The same turns and mirrors carry the whole set onto itself and the rows of a family onto each other. Which other rows belong to the same family as each row named below? List them in the order they appear above.
These 32 rows form 4 families of 8 rows each.
J_952: [  3.6   4.0   6.4  -4.9  -8.5  29.1  10.7  -0.1  -4.5  15.3  -2.9   6.2
  -5.9 -10.5  -5.4  18.5 -18.6  -1.9 -13.7  -5.1]
J_22: [-12.4 -10.5  -0.9   8.0   8.0   5.5   9.6  17.4  -6.4 -31.3  -7.9 -16.3
 -10.0   3.9 -19.5  12.1  10.6 -11.0  -8.7 -21.0]
J_36: [ -9.6 -13.2  -4.8   7.4  12.5 -36.7  -7.0   5.8  -2.6 -19.0  -8.1 -13.7
   6.0  19.8  13.3 -18.9  15.5  -4.5  15.1   2.5]
J_377: [ -9.8 -15.3  -6.6  -4.3  11.5 -41.7   4.6  11.2  -8.8  -4.9  -6.1 -13.8
  -6.6  16.9  14.0 -17.1  12.5   7.3  11.3   3.2]
J_431: [  7.2   0.9   6.1  15.3   3.8 -19.6  10.6   7.1   4.5   3.0  17.8   6.1
   6.3 -23.8  -1.8  13.7  16.9  10.6   2.1   0.7]
J_988: [ -3.7 -15.2   2.1  -4.7  -3.7  15.3   7.5   2.1  -6.3  -0.6 -33.4  -3.4
   0.7  35.9   4.1 -15.5 -15.7 -16.1   8.4  -7.5]
J_278: [ 10.7  -0.2   0.5 -15.2  15.5  -6.9  22.3 -16.5  13.4 -12.5  -1.0  -7.7
  17.9  21.2 -12.3  10.5  -1.9   7.2  -0.6   7.6]
J_395: [  2.9 -10.7  -1.9  -4.9  16.7  16.2   7.4  22.7  -3.3 -21.6  -9.0 -12.5
 -11.2   7.4 -18.3   5.2   8.3 -15.7 -13.7 -18.6]
J_822: [ -3.2   6.5  -0.8   7.2   7.8 -22.0  -4.6   3.3   0.3  -3.4  22.3  -4.1
  -0.8 -26.6   3.2  14.7  13.2   9.9  -7.3   4.1]
J_513: [  0.5  -5.6   5.6   0.8   6.9 -11.5   5.0   8.7  -9.9 -17.1  19.0   8.4
   7.0 -28.8   7.2  13.1  16.6  10.7   3.8  -3.1]
J_193: [ -6.6  -0.8   5.6  11.5  -7.3  -0.1 -18.9  15.1 -19.7   1.8 -12.1  -7.4
 -25.7 -22.4   7.6 -11.2   3.2 -13.1  14.0  -6.9]
J_530: [ -1.1  -8.3  -4.3  -9.7  12.8  -6.9  22.3  -9.4  13.0  -6.2   1.5   0.9
  25.7  31.0  -0.5   9.5  -5.6   7.6 -13.2   3.6]
J_220: [ 11.6  12.9   6.8   0.1 -12.5  23.1  -7.4  -3.8  -5.0   6.2  -1.9  19.2
 -13.6  -1.9  -2.3  13.8  -9.1 -10.8 -11.4 -12.7]
J_827: [  5.7   1.6   2.9  -6.1  -3.7 -13.2  -6.3 -11.9   0.1  27.5  -3.6   8.7
   9.1   6.0  26.7 -12.7 -13.2   5.8  10.1  18.0]
J_399: [-18.7 -12.3   0.3  15.5 -12.2  -8.2  -8.6  14.3 -18.2   5.8 -13.4  -2.1
 -16.5  -8.4   5.3 -28.1   2.0 -22.8   1.3 -12.0]
J_39: [  0.1  -3.6  -6.0  13.2   1.0 -12.0  -2.5   6.9  -9.7 -11.1  19.7   8.6
 -10.7 -23.9   2.0  10.5  16.4  14.7 -12.2  -1.4]
J_389: [  3.6  -0.8  -3.5 -18.0  15.3   5.9  15.1  -2.8  23.7  -1.5  -5.0  -0.7
  21.1  19.5  -0.7  19.8   9.3   2.5  -7.3   7.0]
J_400: [ -2.5  -2.9 -15.3  10.8  18.8   2.4  19.1  16.3  -7.5 -34.4  -7.4 -15.0
  -6.6   2.1  -3.4   6.0   5.5 -13.1  -5.6 -20.5]
J_453: [-12.2 -25.6  -2.9  -2.2  17.0 -30.9   1.9   0.2 -10.9 -20.9  -0.3 -18.4
   9.2  15.2   9.0  -6.4  19.3  -7.9   8.5   6.8]
J_717: [  4.4  -6.8  10.3  -2.0 -16.3 -17.8 -11.0 -11.1  12.0  19.5  -2.8   1.4
   3.1   2.1  25.0   1.4 -10.7  18.5  14.2   6.9]
J_91: [  3.6   6.2   7.8   6.1  -6.4  35.7  -1.4  -6.4   2.3   1.3  -4.4   6.0
   7.1  -7.2  -6.3  16.5 -15.7 -13.3 -10.5  -6.9]
J_923: [ -6.1  -6.1   7.4 -10.3   2.9   6.1   5.2  -0.7   3.5   7.5 -29.7 -16.5
  10.3  32.8   6.0 -11.7 -19.5 -20.7  13.2  -2.2]
J_920: [ -5.0  -6.2  16.7  -8.3 -14.0  -9.5 -15.8 -10.9   1.0  31.7  -3.0   7.7
   6.6   8.3  11.5  -7.9  -8.3   6.9   6.4  16.7]
J_323: [-11.0  -2.4  -9.2   4.6  20.6  10.8  14.9  16.9 -18.4 -23.2  -7.9  -9.3
  -2.6   7.4 -16.9  -3.5   8.5 -24.1 -13.4 -10.1]
J_321: [-17.9  -8.9   1.4  18.4 -11.5   0.2 -18.7  21.7 -19.8   8.7 -10.3  -0.6
 -17.1 -13.0  19.8 -11.6  -1.2 -12.7   1.6 -10.8]
J_995: [ 11.9   3.6   1.2 -12.9  17.5   0.8  11.6  -9.5  11.6  -9.5   3.5  -5.9
  16.0  17.2   1.7  26.9  -4.4  17.1  -0.6   8.5]
J_531: [-17.9 -21.5  -4.8   3.3  16.8 -30.0  10.9   8.9  -1.3  -9.4  -8.4 -26.3
  13.1  11.1  10.5 -15.2   6.1   4.5  12.9   9.2]
J_940: [ -7.2  -4.0  -3.8   1.1  -2.1   4.8  -2.3  -3.1   3.9  13.6 -30.5 -15.4
  -7.3  37.9   0.4 -13.7 -19.3 -16.0  -2.6   0.0]
J_825: [  4.6  17.1   4.6   4.4 -11.8  24.0   1.0   4.9   4.8  16.7  -9.3  10.8
  -9.7  -6.7  -1.1   5.6 -21.3   2.2  -7.3 -10.4]
J_402: [-10.9  -8.3   5.0  20.0 -10.8 -12.2 -11.3   8.0 -30.1  -3.0  -4.8  -6.9
 -21.7 -10.9   8.2 -21.5 -12.1  -8.2   8.5  -9.7]
J_573: [-14.8  -9.3  -5.4 -13.6   1.1  13.1  -7.7  -0.8 -11.5  -6.4 -28.5 -13.2
  -7.2  33.1   9.6 -15.1 -19.1 -17.0  -0.9  -4.6]
J_123: [ -9.8   1.6   3.3   8.5 -11.6 -22.8  -4.9 -17.3  -2.1  17.3  -0.8   5.6
  10.5   1.6  26.2  -6.5 -10.7  10.2  14.8  15.8]

Same family as J_389: J_513, J_220, J_717, J_323, J_531, J_940, J_402
Same family as J_923: J_395, J_399, J_39, J_453, J_995, J_825, J_123
Same family as J_400: J_377, J_431, J_193, J_530, J_91, J_920, J_573

The same turns and mirrors carry the whole set onto itself and the rows of a family onto each other. Which other rows belong to the same family as each row named below? List them in the order they appear above.
These 18 rows form 3 families of 6 rows each.
J_881: [ 10.4   7.6  25.9   0.5  -6.0  11.4   9.6  -3.2 -30.2   0.8  12.2  12.6
  12.9  -4.3   2.7  -4.4 -13.4  -2.2 -12.9  11.6  -2.9]
J_279: [  2.6   1.3   5.0   2.4   9.4  25.8  17.9 -12.8  19.9   1.4 -15.5  -3.4
 -24.3  13.7   3.0   8.4  -6.5   8.2  -3.9   7.4  11.7]
J_151: [ -7.1   4.3  16.6   8.7  -0.2  16.6  19.9   0.8 -31.9   3.6  12.8   6.1
   2.9 -19.7   2.8  -9.6  -9.1  -2.3 -13.6  17.0  -4.2]
J_802: [-20.7 -11.5   2.3   6.6 -19.0 -19.4  -3.4  11.6  18.9   0.3  18.7   1.3
   3.6 -13.7  -6.4  13.0  -4.3 -12.4 -32.2   3.3   4.1]
J_934: [-14.1 -14.3 -11.7 -15.9   3.8  -7.9  14.9  10.6  17.7  -2.2  -6.0  14.6
  -9.6  20.0 -15.8 -26.7  -1.8  17.1  -2.1  -5.4  -1.1]
J_725: [-11.4  -8.1 -10.4 -11.5  11.2  -8.2   3.4   7.7  12.8   9.8 -11.4   7.2
 -13.8   0.9 -19.8 -22.4   4.2  20.4   5.5 -14.8   7.3]
J_650: [ -6.2 -10.7  -8.6 -10.7  -4.9 -17.0 -10.5 -14.8   2.3  -9.6   8.2 -15.9
 -13.1   2.2  15.8  23.2  20.1 -15.5   4.4  12.5 -18.0]
J_567: [-20.6 -12.1  -6.7   9.4  -1.7 -25.0   9.5  12.0   9.9   7.4  21.2  -4.4
   5.1  -7.8 -10.8  17.8  -1.6 -21.7 -19.9  -3.1   8.5]
J_524: [  5.6  -7.5  -6.3   1.8   5.9  30.5   0.7 -15.2  12.5  -6.8 -15.6   1.9
 -20.5  11.7 -12.0  11.9 -13.2   3.5  -1.3   8.9  10.0]
J_954: [  0.2   5.5   6.9   3.6 -22.2  25.6  14.0   8.5 -27.1  -9.8   8.1   5.3
  -2.2  -1.6   7.1 -14.6 -14.2   7.3 -12.9  26.6  -2.4]
J_931: [  4.4 -10.3   9.1  -7.3   2.2  12.6   0.8 -16.8  30.7  -3.1 -16.2   5.7
 -19.8  13.2  -0.2   2.9  -3.0  16.8  -0.2  -3.9   0.8]
J_379: [-21.7 -18.3  -1.1   3.3  -9.4 -20.8   4.6  -0.4  -1.9 -11.0  25.6   6.6
   4.6  -2.8   5.8  16.5  -3.2 -29.7 -19.5  -4.6  -7.5]
J_362: [ -2.7  -9.6 -13.9  -7.0  -0.2   4.0   8.8   2.1  34.1   2.3  -2.6  12.1
  -7.2   5.7 -12.6  -4.0   4.2  21.2   5.5 -16.8  10.5]
J_622: [ -9.6 -16.8  -9.8  -0.2 -12.7 -29.3 -16.1  -4.0 -10.5 -14.5   4.7  -6.9
  -5.8   9.5  12.4  28.9   0.7 -21.0 -13.1   5.1  -4.4]
J_655: [-19.6 -16.8   0.9  -3.4   2.3 -21.4 -10.6 -13.9  -5.2  -7.2  -8.6 -17.0
 -20.7   4.8  19.1  18.3   9.4 -18.6  -9.1   4.2  -8.5]
J_501: [  2.0   8.1 -14.7  -0.6 -16.2 -11.3   1.5  22.4 -35.2  -5.8  -9.3 -11.1
  -7.1   4.5  12.2 -14.7   6.2   9.7  -1.2  19.5   9.1]
J_391: [  2.6   3.9 -21.9   2.1 -21.3  -2.6   5.4  22.2 -32.9 -14.8  -7.2  -1.3
  -6.6  -2.6  22.8 -10.7   7.0  11.6   0.1  -1.1   5.1]
J_173: [  3.7   3.5 -14.5  -7.7 -17.4   7.1  -1.5  14.8 -37.8  -6.9   1.5   2.7
   2.1  -2.1  -0.1 -22.4   1.0  17.9   3.6  18.9  -6.4]

Same family as J_379: J_954, J_931, J_362, J_622, J_173
Same family as J_725: J_279, J_151, J_567, J_655, J_501
Same family as J_650: J_881, J_802, J_934, J_524, J_391

